One turning vector, and how many steps it has turned:
The counts run from 0 to 686.
77 113 107 129 86 105 66 97 147 92 86 88 93 88 71 103 104 120 133 119 107 114 78 93 120 89 77 95 105 86 109 131 101 136 98 70 96 88 102 84 100 112 107 110 120 88 112 93 120 102 107 98 113 98 76 82 95 72 115 86 106 134 121 => 378
93 91 114 106 82 115 68 96 144 98 101 80 105 112 73 103 112 109 123 90 131 92 77 91 120 103 73 118 107 96 114 133 62 123 95 80 91 110 97 96 94 109 104 115 107 74 121 115 136 108 104 106 106 117 79 76 111 76 101 70 109 112 92 => 196
81 94 116 100 83 109 69 93 143 107 87 75 119 106 77 109 109 111 112 102 135 93 74 101 113 113 73 100 97 106 121 127 80 125 102 73 87 100 101 90 105 129 95 112 110 86 119 100 138 105 99 107 97 126 80 81 111 71 110 71 105 113 91 => 453
88 90 120 125 85 107 66 99 132 107 83 83 89 107 75 104 116 113 134 107 115 99 81 110 116 100 73 102 101 86 108 124 87 133 92 66 85 101 95 84 82 112 104 102 112 92 131 97 136 117 106 108 102 93 86 78 97 66 103 74 103 132 121 => 61
89 85 112 97 112 109 67 97 136 87 83 69 95 111 73 95 122 109 129 98 115 106 89 97 127 83 88 108 107 81 109 123 105 129 106 77 83 91 104 96 103 124 126 114 129 101 126 100 128 104 118 92 105 106 72 68 102 71 108 76 127 122 102 => 9
77 88 104 111 76 110 73 101 134 98 57 80 98 101 68 90 108 115 123 120 117 98 82 106 123 113 83 94 119 92 115 121 97 121 121 66 86 94 101 80 102 121 113 114 115 86 127 87 139 100 99 96 93 108 82 79 102 69 114 101 109 111 117 => 213
87 107 77 122 86 110 70 91 151 93 83 71 103 91 76 96 114 99 110 110 119 103 94 88 121 91 84 102 94 91 109 142 91 125 106 79 98 86 98 90 105 97 127 97 135 89 116 89 126 101 111 104 114 106 62 72 106 80 115 73 115 121 115 => 399
91 104 111 108 93 100 59 111 136 87 104 82 108 101 70 106 100 130 134 90 114 100 84 111 112 78 81 103 96 98 111 123 84 130 80 58 89 102 99 102 99 116 104 110 120 100 117 94 124 105 107 93 103 119 77 84 106 70 119 70 119 132 106 => 352
91 91 114 89 107 111 73 89 144 93 81 73 99 113 80 96 125 107 129 108 122 106 86 93 129 93 86 109 111 86 123 128 96 126 111 82 82 95 104 100 107 129 121 120 122 89 114 106 129 103 110 100 99 106 68 70 108 71 108 76 123 109 90 => 8
85 83 117 98 98 115 56 96 139 81 77 80 97 105 63 93 103 108 121 98 119 96 87 92 127 96 82 105 115 94 114 115 102 127 111 73 82 106 101 86 102 119 110 120 124 91 126 101 130 88 100 91 97 117 80 59 105 68 110 91 122 103 99 => 433
79 112 116 117 75 103 56 90 133 85 70 91 107 102 71 87 107 120 122 119 128 97 81 97 126 109 80 95 118 93 115 118 80 121 103 60 95 110 101 79 107 112 103 113 106 65 119 98 125 91 91 98 104 116 84 76 103 79 102 99 126 120 108 => 407
90 76 103 97 89 109 66 89 140 96 74 65 104 112 73 88 121 107 112 103 123 95 86 109 123 114 77 106 110 97 115 128 95 119 114 68 82 106 98 88 96 125 121 116 120 98 121 98 140 103 92 98 92 110 81 72 113 66 106 81 118 99 100 => 494
91 103 96 122 76 110 69 111 143 97 100 79 99 99 62 106 92 122 133 89 109 98 92 98 94 86 81 115 103 97 111 121 82 134 85 71 91 98 101 102 98 103 107 114 125 90 120 94 132 97 104 97 106 122 75 81 118 73 130 77 107 129 108 => 609
91 96 102 121 78 102 55 92 134 97 74 77 117 93 73 88 104 120 121 106 111 90 79 106 124 94 76 89 101 100 118 119 91 121 105 55 95 105 98 73 94 113 108 111 119 96 117 85 128 105 85 82 99 120 90 78 112 64 116 93 115 122 118 => 19
80 77 119 111 81 115 70 107 136 102 85 81 92 115 59 103 99 112 127 95 120 96 86 115 104 100 79 106 104 98 109 112 87 132 96 67 74 95 97 92 93 108 105 104 119 97 141 96 145 110 104 111 94 102 82 77 100 63 111 78 103 117 113 => 516
86 112 92 96 89 108 69 92 153 89 89 67 113 104 74 103 113 111 105 112 127 105 89 91 125 99 89 109 98 99 120 136 90 125 107 71 90 102 104 106 112 118 118 118 123 80 103 98 126 87 101 100 109 126 68 75 116 79 108 75 123 106 87 => 202
102 109 99 108 91 111 75 86 159 96 101 75 101 105 76 110 120 101 117 97 122 105 94 94 126 88 85 122 96 87 113 128 82 133 95 82 86 104 106 96 98 106 120 106 134 85 105 117 120 101 105 104 106 103 68 65 110 80 110 66 122 119 103 => 589
87 96 86 122 87 100 58 87 142 89 75 68 99 99 76 86 110 109 116 114 113 103 97 107 125 92 92 99 102 91 109 123 105 129 101 63 88 99 99 79 95 107 132 101 129 98 113 88 120 97 98 93 110 101 74 76 107 73 106 80 123 121 126 => 337
95 104 114 111 76 100 66 99 130 96 86 88 108 100 76 91 114 129 128 96 127 104 70 108 128 107 71 103 102 99 118 115 73 126 93 56 99 96 101 91 105 129 100 123 109 79 123 95 129 112 92 87 99 110 81 82 102 75 116 84 120 123 97 => 218
86 111 118 106 84 103 74 104 129 100 83 84 101 114 73 101 114 126 146 103 125 103 84 99 117 96 79 110 115 88 118 115 74 129 95 71 85 94 108 102 107 128 105 123 106 77 121 98 133 105 115 97 99 115 73 81 106 75 122 81 121 131 93 => 673
88 86 110 103 78 103 70 109 130 108 77 66 113 110 74 97 111 113 127 113 118 87 83 113 112 110 76 98 112 95 119 133 83 122 103 58 81 106 95 88 86 119 104 106 105 98 123 93 149 110 103 99 95 118 96 86 113 63 112 81 98 121 106 => 320
93 87 105 105 77 108 68 109 144 107 87 73 96 110 74 94 115 112 120 107 117 89 85 113 105 116 81 109 120 86 124 146 83 123 104 63 95 114 91 87 83 112 106 112 102 97 109 98 144 110 97 108 102 105 90 94 108 69 104 79 95 117 111 => 191
79 83 110 113 79 107 63 116 126 94 85 77 100 109 64 94 100 122 127 112 122 92 85 113 105 106 77 94 111 93 109 133 89 120 91 55 88 100 91 89 94 105 113 106 109 98 138 84 137 106 107 108 112 112 92 89 100 69 108 84 104 120 112 => 449
88 116 109 103 83 109 81 114 132 91 76 84 101 103 63 99 106 119 142 126 110 104 88 107 121 101 88 100 117 80 124 126 95 132 110 60 88 98 112 98 110 115 115 112 117 82 109 95 134 90 121 96 105 114 88 81 105 77 125 92 115 126 103 => 54
107 114 88 122 73 104 70 85 137 95 76 71 109 107 76 86 128 94 116 116 119 94 95 103 132 107 86 113 102 84 117 128 78 117 106 64 87 113 103 80 100 100 121 106 122 78 101 101 132 99 98 90 104 104 77 79 116 83 112 88 120 121 116 => 467
77 83 118 116 86 102 60 105 134 103 81 79 101 102 72 101 102 121 132 109 109 96 81 112 109 100 72 93 110 93 109 127 101 126 94 62 89 105 91 78 77 116 105 105 104 101 125 87 132 118 100 97 106 107 89 88 100 63 110 81 102 127 118 => 577
101 117 82 120 76 104 69 100 146 83 99 76 109 91 68 93 115 120 123 101 108 100 92 95 124 96 79 110 111 83 124 135 82 118 99 60 105 106 109 100 108 111 118 122 123 85 97 90 127 95 100 79 111 115 76 88 114 84 127 94 117 124 110 => 375
88 111 111 103 91 95 64 98 135 93 93 69 115 114 91 98 128 121 128 115 125 96 84 108 123 97 82 100 101 95 120 135 75 120 86 61 90 104 99 94 93 119 113 107 108 85 104 95 128 110 116 103 111 118 80 91 113 74 105 62 117 133 105 => 550
100 91 105 86 94 115 77 104 146 97 101 68 110 111 74 101 124 107 124 99 121 99 83 103 121 102 73 111 111 89 123 144 88 121 111 76 83 99 105 111 105 125 113 116 124 98 113 107 141 109 117 94 97 118 80 76 108 72 112 69 117 112 86 => 652
90 90 105 114 85 117 65 84 158 97 87 83 91 101 66 100 114 98 106 96 126 98 85 87 126 107 74 115 113 85 115 130 85 127 108 80 95 112 93 85 100 105 109 113 122 78 113 116 128 94 91 101 102 108 72 69 109 81 97 84 109 105 105 => 431
97 94 102 110 84 120 67 100 147 88 89 88 90 109 59 96 105 102 117 99 123 96 85 87 127 109 81 119 116 80 111 131 80 123 107 80 94 113 94 90 111 96 117 114 121 75 121 118 135 92 100 98 103 107 77 62 103 85 105 88 117 104 103 => 303
94 76 102 111 86 117 68 89 145 97 83 75 80 112 64 93 113 92 121 98 119 92 99 94 117 105 83 115 118 84 104 124 86 125 106 83 78 116 93 87 90 96 119 106 122 87 128 114 142 100 98 102 96 101 75 68 111 72 102 86 112 106 114 => 236
79 84 103 102 89 112 64 105 136 93 80 66 110 108 67 88 109 98 114 115 120 82 92 97 116 103 86 99 120 97 116 145 92 115 109 77 79 111 89 91 88 102 115 103 116 91 117 94 141 99 107 108 104 125 82 83 117 72 99 74 107 107 105 => 555
85 117 97 113 80 105 74 100 160 101 108 75 100 96 74 112 104 117 121 99 123 103 84 99 112 91 83 115 99 92 126 137 77 129 86 65 95 104 103 102 94 111 106 110 111 85 98 100 121 97 102 108 112 116 69 90 119 79 112 70 107 130 102 => 482
81 103 83 108 94 107 61 100 136 83 84 68 113 103 73 89 114 108 113 113 121 97 93 93 116 90 87 98 96 99 105 134 94 118 105 73 91 88 102 99 110 107 132 104 134 96 123 81 122 99 116 101 115 114 66 76 103 76 110 72 124 118 109 => 398
85 79 99 118 75 109 65 100 132 103 64 78 97 99 61 91 100 114 124 104 111 93 86 111 112 109 79 99 106 97 108 113 102 129 108 63 88 95 100 77 99 116 110 111 122 101 133 87 137 106 92 96 98 104 86 80 102 68 120 98 106 117 122 => 214
